In the rows, zero is written as 100.
The rows of T fall into several groups, which share some directions, and each row is roughly a mix of its group's hidden directions, except some rows that fit no group.
T, 89 rows:
array([[106, 102, 127,  68, 122,  77,  85,  89,  91,  48],
       [118, 123,  74, 101,  98, 111,  57, 139, 120, 122],
       [125,  64, 131,  90,  59, 104, 122, 114,  98,  78],
       [ 98, 100, 107,  55, 118,  63, 123,  74,  79,  79],
       [135,  99,  84, 101, 118,  72,  58,  89,  95, 137],
       [114,  43, 112, 111,  74, 116,  76, 123,  94, 103],
       [ 81,  61,  94,  65, 145, 107,  97,  88,  92,  79],
       [108,  75, 129, 130,  88,  79, 121,  51,  98,  96],
       [ 89,  65, 130, 115,  55, 110, 115,  99, 101,  68],
       [129,  94,  74, 114, 133, 118, 143,  75, 109,  87],
       [ 94,  53, 145,  82,  95, 101, 120,  73,  91, 102],
       [117, 132,  88,  94, 144, 100, 134,  95, 131, 119],
       [106,  97,  81,  77, 147,  78,  61, 120,  90, 114],
       [ 74, 117,  76,  88, 110,  99,  96,  88, 113,  39],
       [126, 120, 101,  96,  82, 129, 122, 152, 111, 117],
       [127,  46,  91,  99, 106, 122,  73,  85, 101, 124],
       [125,  72,  94, 131,  93, 126,  71, 108, 141,  92],
       [ 74,  89,  97,  99,  72, 108, 104, 112,  61,  51],
       [ 88, 157,  88,  92, 117,  67, 114,  76,  92, 107],
       [104, 166,  83,  97, 104,  93, 117, 116,  98, 125],
       [ 77, 127, 104, 121,  67, 108, 144,  80,  95, 125],
       [ 86, 104,  63, 115, 124,  94,  95, 113, 101, 157],
       [105, 165,  83, 109, 102, 104, 114, 116, 111, 126],
       [124, 133,  80, 109, 123,  73,  72,  75, 107, 131],
       [ 82, 119, 116, 110,  57, 111, 149,  80,  90,  98],
       [ 97, 110,  68,  83, 150,  73,  72, 120,  92,  98],
       [139, 126, 114,  93,  60, 119,  71, 123,  91, 101],
       [109, 103, 136,  99, 114,  87, 143,  92,  94, 147],
       [ 71,  78,  84, 114, 109, 143,  78, 139,  99, 111],
       [105,  64, 132,  83,  77,  96, 128,  85, 100,  59],
       [ 85,  44, 116, 123,  79, 111,  80,  87, 102,  78],
       [ 87, 131,  79,  66, 118, 115,  86, 147, 102, 111],
       [119,  89, 107, 139,  68, 133,  89,  97, 139, 100],
       [116,  65,  62, 109,  94, 128,  72,  93,  97,  66],
       [124,  62,  88, 104,  84, 126,  66, 124,  83, 126],
       [130, 125, 119, 107,  51, 100, 131, 123, 107, 103],
       [140,  61, 104, 116, 108, 108,  94,  78, 109, 142],
       [ 61,  65,  94,  95, 125,  87, 143,  81,  96,  94],
       [ 58,  68, 104, 103, 107, 141, 109, 108, 107,  68],
       [ 98, 156,  69,  99, 111, 101,  98, 131, 119,  85],
       [ 75, 125, 117,  65, 103,  98,  99, 143,  86, 132],
       [ 90, 124,  77,  70, 142,  70,  91,  88,  78, 117],
       [ 75,  87, 112,  62, 117,  76, 131,  90,  61, 104],
       [115,  50,  91,  87, 101, 121,  56,  96, 101, 121],
       [ 78, 142, 104,  91, 123,  79, 133,  81, 122,  75],
       [115, 114,  65, 119,  85, 105,  51, 114, 125,  82],
       [109,  73, 114,  86,  75,  52,  88,  86,  63,  99],
       [ 73,  64, 141,  83,  85,  94, 114,  89,  64, 102],
       [133,  82,  98, 103, 133, 113, 140,  81, 104, 134],
       [ 79,  97, 109,  59, 128,  70, 118,  91,  66,  81],
       [ 82, 109,  96,  84, 129,  75, 114,  89,  95,  42],
       [133, 139, 109, 103,  73,  58, 112,  83,  96, 112],
       [121, 127, 100, 141,  80, 129, 101, 110, 138, 112],
       [122,  92, 154,  99,  67, 116,  86,  81, 102, 122],
       [105, 110,  87, 142,  95, 138,  76, 122, 127, 123],
       [109, 153,  90, 102, 111,  89,  86, 127, 132, 126],
       [ 71, 122,  79,  80, 134,  67,  88,  83,  71, 112],
       [ 87,  52, 122, 117,  55, 106,  93, 111,  86,  84],
       [130,  92, 118,  91, 112, 101,  48, 110, 102, 138],
       [ 85,  77, 121,  79, 121, 105, 151,  78,  75,  97],
       [110,  68, 136,  66, 131,  82,  74,  89,  93,  87],
       [122,  68,  98,  89, 101, 125,  81, 125,  85, 149],
       [122,  60, 111, 100,  90, 120,  91, 117,  74, 146],
       [103,  70, 133, 123,  87,  79, 119,  52,  97,  95],
       [ 96,  67, 133, 104,  83, 110, 124,  74, 115,  58],
       [ 95,  61,  90, 113,  87, 107, 122,  83, 150, 122],
       [119,  97, 105, 111,  87,  89,  47, 104, 126, 139],
       [125, 125,  77,  92,  98, 102,  63, 135,  87, 135],
       [ 87,  95,  88, 105, 123,  89, 109,  92, 118,  34],
       [108, 115,  92,  62, 123,  79,  75, 122,  64, 127],
       [ 84, 153,  83,  90,  96,  93,  77, 139, 115,  91],
       [142, 119, 111, 113,  55,  73,  99, 108,  93, 124],
       [ 79,  93, 102, 125,  77, 112, 145,  76, 117,  66],
       [ 84, 133, 121, 107,  70, 100, 136,  75,  97,  67],
       [ 85, 104,  98,  59, 138,  66, 101, 102,  64, 103],
       [100,  74, 135,  70, 135,  78,  86,  79,  95,  75],
       [115, 108, 116,  94,  97, 134, 145, 107, 136,  72],
       [ 72, 129,  52, 123, 128,  86, 111, 104, 110, 111],
       [131, 111,  74, 103, 104, 121,  72, 139, 111, 134],
       [127,  46,  97,  89, 118,  94,  61,  96,  93, 111],
       [106,  77, 100, 138,  64, 134, 115,  93, 133,  91],
       [152,  93, 120,  99,  70,  64, 101,  78, 102, 101],
       [128, 137,  88, 128, 118,  95, 145,  93, 119, 106],
       [ 56, 118, 111,  70, 115,  89, 130,  91,  92,  66],
       [ 86,  64, 129,  88, 101,  96, 130,  73, 100,  58],
       [ 65,  96,  83,  62, 149,  97, 104,  96,  80,  91],
       [127, 118,  62,  88, 141,  68, 104,  95, 103, 121],
       [127, 141,  90,  73, 122,  63, 109,  84,  95, 118],
       [120,  85, 129, 127,  60, 132,  93,  88, 128, 102]])
Here is one row of each group, with its name. Which group are the others in?
[ 75, 106,  65,  86, 126,  81, 117, 115,  72, 138] : (13)
[124,  84, 119, 111,  76,  57,  89,  56,  98,  91] : (77)
[134,  61,  92, 139,  89, 104,  94,  63, 105,  92] : (24)

[ 82,  97,  98, 101, 105, 101, 144,  77,  82,  48] : (24)
[ 52, 143,  74, 114, 120,  96,  92,  95,  88, 113] : (77)
[100, 108,  91,  84, 145, 110, 154,  82, 105,  91] : (24)
[100, 126,  99,  62, 136,  67,  81, 106,  73,  83] : (13)
[ 78,  64, 104,  70, 135,  98, 105,  73,  96,  67] : (77)
[100, 124, 140, 127,  81,  67, 131,  94,  95, 122] : (24)
[106,  56, 133,  58, 113,  91,  98,  96,  73, 106] : (13)
[ 95,  94, 105,  63, 123, 123, 122, 133,  75, 134] : (24)
[ 88,  48, 111,  94,  98, 102, 102,  57,  87,  72] : (24)
